rotation steps, each row followed by its count of steps:
The counts run from 0 to 196.
[-18  17  13  -5  20 -20  31  15 -13  14 -25  17  -7   9  -1  22  -5  13
   5   6  -5 -41   3 -27  36  18 -10   1  -8 -16   0 -52   3  -5   0  -8
 -34 -10  -7 -15  10  14  42   8  -6 -10   0  12   7 -48  -3  14   5 -21
  -8 -33  -1 -13  24  19  12  56  -7 -13  10  -4 -17  13   7 -11 -10 -40] => 78
[  6  24  -3   2   3 -23  32  23 -16  11   1   6  -6  -5  -5  33  -5  39
  -4  34   6 -42   9 -39   9  15  -6  -2   6  -4   6 -45   0  -6   8   9
 -22  -2   0  11 -12 -15   3  -7   8  -3   4  -5   3 -37  -2   3   4 -11
   5 -20  -5   4  34  13   2  54  -4  -2   7   5  -5  17  46   3 -34 -25] => 189
[ 15  23   3  -7   7 -18  24   4 -15  18  -2   8  -2  16  19  20  27  41
 -12  42  18 -26 -23 -41  21  21   1   6  33  11  21  -5  -1  14  26   7
   4   6   6  16  -5 -18   3  10   2   6  25  15  -7 -23 -26 -32  12  -8
 -22 -20  20 -13  23  23   8  48  12  -1  -1   2  -2  16  16   1  -4 -50] => 28
[  1  12  17  -7  22 -22  42  -4  -2  34 -14  24 -15  29  17   2   5  14
  -6  10   7 -19 -20 -39  39  24  -2  -3  -1  -7   4 -27  -4  21  15 -30
 -19  -2   1  -1  24  14  47  10 -27  -3  16   4   8 -30   2  -4   3  -9
 -28 -16   9 -19  21  16  20  42   8 -17  18  16  -7  14   1 -20 -10 -30] => 95
[ 13  17   3 -12   7 -16  45   3  -9  20  -8  -3  -5  17  11  13  12  32
   7  36  -1 -35 -17 -34  16  17   3   6  18   7   6 -36   7   4  10   4
 -16   4  11  -3   6 -21   8  26  -2  15  -2  16 -10 -36 -10 -15  18 -19
 -19 -17   8   0  13  20   8  66  -3  -7  -3   2   4  29  23 -16 -10 -36] => 183
[ -5  20  -1   3  15   0  27  15 -24  21  -4   4  -3  14  -3  35 -12  32
   5  44  -5 -18  12 -53  23  17  17 -15  -9  -2   3 -48  -6  28  23  10
 -15 -10  10  16   0 -13   3   7  13   2  12  15   5 -27 -14  -5 -21 -26
 -18   0   2 -15  23  31  21  55  -4  10   7  -6  -4   6  23   5 -20 -18] => 170
[ 14  28   6   3  22  -6  42   5 -10  12   1  -5 -15  14   4  25   2  39
   9  28   4 -12  -5 -60  30  27   3  -8  -3  16  -2 -41  17  27  13   7
  -5  -6  18  23   6 -18   1  12   0  20  12  14   5 -25 -12 -30  -4 -30
 -24   1  15 -15  28  15  19  52  16   7   4  -5  -8  12  19   7 -10 -23] => 169
[ 14  28  15   7  29 -19  26  16   8  -9 -12  -1 -14  14  19  19  26  31
  -1  16  23 -10 -22 -55  17   2   9  -3 -13  12  17 -22  18  14  21  14
 -20  20  11  22  -8   2  -2  -7   5  -5  10   2   2 -22 -29 -19 -10 -16
 -15 -19   6 -20  32  13  30  39  18  13 -17   1  -6   2  16  21 -11 -45] => 150
[ -8  15  11   4  19 -25  35   7 -18  28 -19  39 -10  14  28  14  -5  14
 -13  24  -5 -29   2 -29  32  21   0 -11 -16 -32  -5 -39  -9  24  11 -24
 -23  -3 -11   2  13  22  42   1 -16 -14  15   3  11 -26   8   1   1 -14
 -15 -17   1 -21  25  22  13  46  -2 -23  17  13 -17  18   7 -17 -25 -17] => 96
[ 10  15   5  11   3 -25  26   7 -10  10 -11  10   7   7  19  25  29  53
 -18  44  17 -36 -14 -37  10  13   6  -6  23 -11  12 -15  -3   8  27  15
 -12  10  -1   7  -8  -9  -5   5  17  -2  19  12  -2 -22 -14 -19   8   5
 -14 -25   0 -25  27  30  -7  52   7  19 -15  -4  -5  20  27  18 -13 -44] => 27
[  5  18  25   6  37 -43  42  -4   2  11  -7  19 -27  12  14  16   6  21
  -4   3  25 -20 -18 -41  31  29 -24   3  -7  -1   6 -19  12  16  15 -19
 -21  11   5   9   4  12  36  -2 -14  -8  14 -13  12 -20  12 -16  29  -5
  -7 -15   5 -17  36   0  15  33  15 -18   1  19 -12  30  22   4 -14 -38] => 102
[  8  20  -9   9  10  -7  22   7 -17  22   4  23  -5  17  13  27   7  28
 -16  48   7 -17  -4 -50  38  25  19 -13  10  -5  14 -24 -13  17  32  14
  -3  -7  -3  26  -2 -13   5   1  -3  -4  36  23 -11 -23 -19 -19 -14 -15
 -35  -2  11 -12  10  25  19  51  11  10  10   7   3   3  21   3 -11 -26] => 25
[ -2  24 -12 -12  -5   1  20  14 -29  36  10  30   2   7  -5  34  -1  38
  -7  27  20 -37   5 -41  34   9   6   6  20   0  17 -30 -15  15  17  10
  -7  -9  -4  11   9  -9  23   5  -4  -4  11  10   4 -33  -6   8   1 -11
 -14 -19  -1  -3  19  38   7  58   9   8  27   1  -3   9  17  -3 -17 -22] => 196
[ 20  23   6   0  22 -24  30  15   4   1  -1  17 -12  30  -1  20   6  23
  -7  40  15  -8 -10 -59  23  24  13  -1   8  -7  21 -40 -11   7  26  10
 -20  14   7  20  -1 -13   2  -8  -1   9  19  18 -22 -26 -16 -22   6 -21
 -19   1   7 -10  19  12  34  49   2   2   8   5  -1   1  28   7  -8 -30] => 21
[  0  28 -12  10  23  -7  14   9 -11  18   1  13 -11 -20   4  31  14  47
 -16  28  16 -20   9 -42  29  32  -6  -9  -6  -6  -6 -31   5   4   8   6
   0 -19  14  30 -10 -10   4  -6   4   1  23   8  -7 -31  -8 -22   1 -20
  -4  -8  14   5  35  18  21  54   3 -10   7  10   0  17  30  18 -27 -37] => 40
[  2   9 -13 -13   2  -5  14   7 -25  34   4  23  -4  -2   9  35  25  34
   1  29   2 -40  -2 -36  37  10   1   8  17  16   3 -16  -5   1  19  -2
  -4 -17   2  16   7 -15  15  13 -17  -6  20  13  -8 -46 -24   9 -17 -18
 -26 -29  16  -2  20  34  11  57  -5 -12  17   2   2  11  15  -5  -9 -48] => 51
[ -4  25  24   4  29 -38  25  12  -5   4 -24  -2  -7  -1  36  24  18  17
  14  18  12 -34 -39 -38  11  -1  -4  -2  -2  13  12 -13   7  16  20   5
 -27  18  14   8 -10  -5   0   3   3  -5   3   3  11 -19 -31 -20   1 -21
  -6 -14  23 -24  30  26  18  36  -3   7 -16   3   2  20   9   5 -10 -52] => 142
[  2  24   8 -10   6  -3  23   0 -10  18   3  11  -4  13   2  26  20  34
  -1   2  20 -51  -4 -41  36   5  -7  20  16   5   3 -24  22   0  12   6
 -23   0   6  -1  15   7  32  17 -13  -7   0   4   4 -30  -6  12   0  -9
 -22 -44  -7 -23  24  37   3  49  11  23  -7  -8 -17  10   5  -2 -10 -52] => 68
[-25  14 -10   1  15  -6  22  11 -12  28  -9  17   8 -13   7  30  12  23
   6  16 -12 -55   4 -25  31  14   3 -10  -8 -12 -17 -38   5  -4   1   7
 -18 -17   9   3   7 -11  18  15  -6 -10  -2  20   6 -40 -18   8  -4 -26
 -12 -18   4   0  24  35  14  70 -18  -8   0   6  -1  24  15  -5 -16 -41] => 56
[  2  27  -1  -8  28  -7  14  11  -2   8  -1  13 -18  -6  -2  28  13  41
  -1  -7  17 -27  14 -47  34  26 -13   7 -18  -1  -2 -41  17  -7  -2  -2
  -4  -4  13  20   8   5  15  -2  -9  -4   5   1   4 -38 -16   1   3 -23
   1 -37   9  -3  49   5  28  50   5 -13   8  -1  -7  10  16   7 -14 -46] => 62
[-10  32  20  16  34 -38  36  -7   0  23 -14  16  -8  -7  37  18  21  11
  -1  10  21 -35 -39 -34  14  17  -4  -5  -6  -8  -2  -8   4  25  16  -9
 -26   9  14   8  -1   4  22   3  -9  -6  14  -6  24  -8  -3 -21  17 -16
 -10  -4  13 -18  30  24  15  31   3  -7  -9  22  -1  40  11   0 -21 -38] => 120
[ -2  27  17  13  24 -28  24  11 -25  22   0  37 -14   6   4  32  -1  31
   0  21  40 -24  -5 -39  40  18  -1 -10   0   3   2 -18  -8  37  30 -10
 -19   1   0  18   4  14  34 -14  -4 -23  26 -18  24  -5  13   8   6  -1
 -14 -22  -4 -25  25  27  13  18  13   5  15  13 -19  13  16  16 -29 -28] => 107
[ 15  34  17   7  19 -28  29   8   5   5 -20   8   0  22  27  16  17  30
  -8  14  19 -22 -30 -47   5   1  14   5  -3 -17  21 -18  -1  18  16   5
 -27  25   5   1  -3  10  -2  -1   8   3  12  11   9 -15 -32 -30   9  -2
 -13 -21   5 -37  28  22   6  48   1  17 -15   7  -5  10  18  13 -15 -36] => 5
[  8  34  -3   9  24 -22  13  19 -15   4 -19  19  -3  11   4  29   2  38
 -19  42  17  -9   7 -53  17  29  19 -13  -3 -18  16 -37 -14  10  14  18
 -14   5  10  10  -5  -3  -6 -21  13  -1  23  15  -9 -22 -14 -25  10 -11
 -11  -8  12 -15  35  22  21  48  -8  -1   4   9  -9   5  23  15 -24 -32] => 22
[ -9  30  14   4  18  -6  15  14 -13   5 -26   0  -3  16  12  31   4  16
   4  29  10 -24  -3 -53  22  14  33  -9 -12  -3  17 -29   2  31  16  18
 -17   8  14   6   7   5   6   2   7  -1   0  12   9 -20 -30  -9 -16 -21
 -22  -8  12 -29  26  48  33  49  -8  18  -4  -9   0   0  -3   8 -12 -27] => 152
[  9  16  -4 -22  11  -3  23   4  -2  23   5  22  -8  22   1  15  24  28
  -6   1   8 -33   4 -42  43  11  -1  16   0   4   8 -30  14  -8  10  -6
 -19   3   5   4  23   7  32  10 -24  -9   3  -1 -12 -45 -18  16 -11 -16
 -28 -38  -5 -13  18  21  23  54  13  -6   2  -5 -12  -2   2  -7  -4 -51] => 69
[ 10  22 -18  -6  13   6  16   3 -10  27   2  24  -5   6   2  21  22  29
 -10  30   7 -23  13 -41  37  24  13   4   5   3   0 -29   6  -2   1   5
  -1  -6  12  17  15 -11  10   9 -19   5  19  13  -7 -37 -25  -5  -6 -19
 -28 -19  11  -6  21  27  33  62   4  -4  18   2   7  16   6  -1 -13 -41] => 47
[ -6  35  11  13  32 -16  14  10 -16  25  -4  26 -17  -2  21  32   9  19
  -2  12  35 -17 -16 -50  33  12  13  -6 -17   2   4  -3  -9  37  21   3
  -8   3  14  25   8  10  12 -10  -8 -10  22  -8  24  -7 -17 -15  -7 -14
 -15  -4  14 -23  34  38  38  20   7   5  12  15  -6  11   9  21 -26 -27] => 129
[  9  13  15  -7  18 -25  30   7  -4  13   5  20 -29  14  -3  24   5  38
  -8  -4  18 -24  -6 -46  41  16 -19   4  -6   1   1 -45  10   0  15 -16
 -10  -4   1  20  -1  19  35  -5  -6 -16  18  -9   5 -30   9  11   3 -10
  -8 -33  -4 -15  38  -2   4  30  25  -3  11   0 -24  -1  21  11 -16 -39] => 84
[ -1  23   7 -11   2 -18  33   5 -28  21 -14  -3  -2   6  10  27  -1  43
   6  41   6 -44  -6 -32  10  14   0   6  22   1  12 -30  -3  18  11   6
 -16   0  10  -4   0 -20  10  20  14   3   4   8  11 -32 -15 -11  17  -6
 -11 -25  11  -9  28  32 -18  56  -4  -7   4   0   3  26  24 -12 -12 -40] => 182
[ -2  25   1 -10   6  -1  10  11 -22  19 -12  20   0 -11  -3  41  22  45
  -6   7  17 -47   8 -38  35   9 -10   6  -4 -12  -1 -32   5   5   7   7
 -15  -8  -4  10   7  10  20   3   1 -18   5  -3  16 -28  -9  15  -2  -9
  -2 -44  -6 -24  38  37  -5  43   8  19   3 -14 -22   7   8  11 -25 -44] => 67
[ -2  34  11  11  27 -29  19   1 -21  17 -17  35  -3   9  19  20   6  23
 -17  18  34 -28  -1 -35  28  26  10  -5  -9 -16   8 -13  -8  33  13 -10
 -23  18   5   2  13  17  21 -14  -5 -15  18 -17  23  -4   5 -11  14  10
 -19 -23   6 -30  41  37  22  26   7  -9  14  21 -11  17  -1   8 -25 -30] => 111
[  6  21  -6  -5  10   4   8  15 -10  25  10  25 -14  -4  -3  30  20  50
  -6   2   5 -32  19 -40  38   6  -3   0 -14  -7  -8 -33   6  -7   7   0
  -6 -15  -6  23   7  12  20  -7  -7 -19  13   4   3 -33 -10   8 -22  -7
  -5 -35  -4  -8  37  22  15  52   9   5   8  -4 -17   3  16   9 -28 -39] => 66
[-13  20  -9  -6  18   3  17  11 -28  22 -10   9  -3 -10   8  24  12  27
   8  11   2 -38   2 -30  40  23  -4   3   9   5  -4 -26   2   7  -3   1
  -7 -23  14   8  13 -11  14  13 -12   1   9  15   6 -41 -17  -4   7 -26
 -17 -26  26   0  25  28  23  57 -14 -18  19   8   2  15  -2 -14 -10 -43] => 55
[  2  19  15  22  29 -36  43  -3   8  22   0  32  -5  12  16  21  13  13
 -10  15  20 -29 -12 -36  23  21   5 -15 -19 -23 -10 -38   6  12  16  -5
 -35   9  -4   3   0  10  35  -3  -9 -13  16  -5  12 -10  22  -5  12  -9
  -8   3 -21 -18  13  21  17  37  12  12  -7  20 -16  24  22  13 -28 -22] => 105
[ 16  16   9  13  16  -5  21  10   7  15  -3   5 -14   6  26  24  35  38
  -9  25   8  -6 -14 -56  25   5  21 -18 -18  -3   9 -19   6  24  20   8
  -7   8  -3  26  -1   4  -4   1  -2  -6  22   8   2 -25 -36 -30 -34 -14
 -17 -10   5 -30  29  24  14  44  14  10 -20   1  -9   0  14  13 -18 -27] => 154
[ -5  19 -13   8  13 -14  27  -3  -8  23  10   6   4  -6  -1  42  18  29
   8  37  15 -49  -5 -33  30  23   1   2  20   9  -4 -26  17   1  20  23
 -13 -10   3  13  -7 -17  10  15   2  -2  14  18  -8 -23  -5  -1   6 -16
 -17  -7  -5  -4   8  34  15  53   5  29   0  -3  -3  22  23  12 -11 -43] => 42
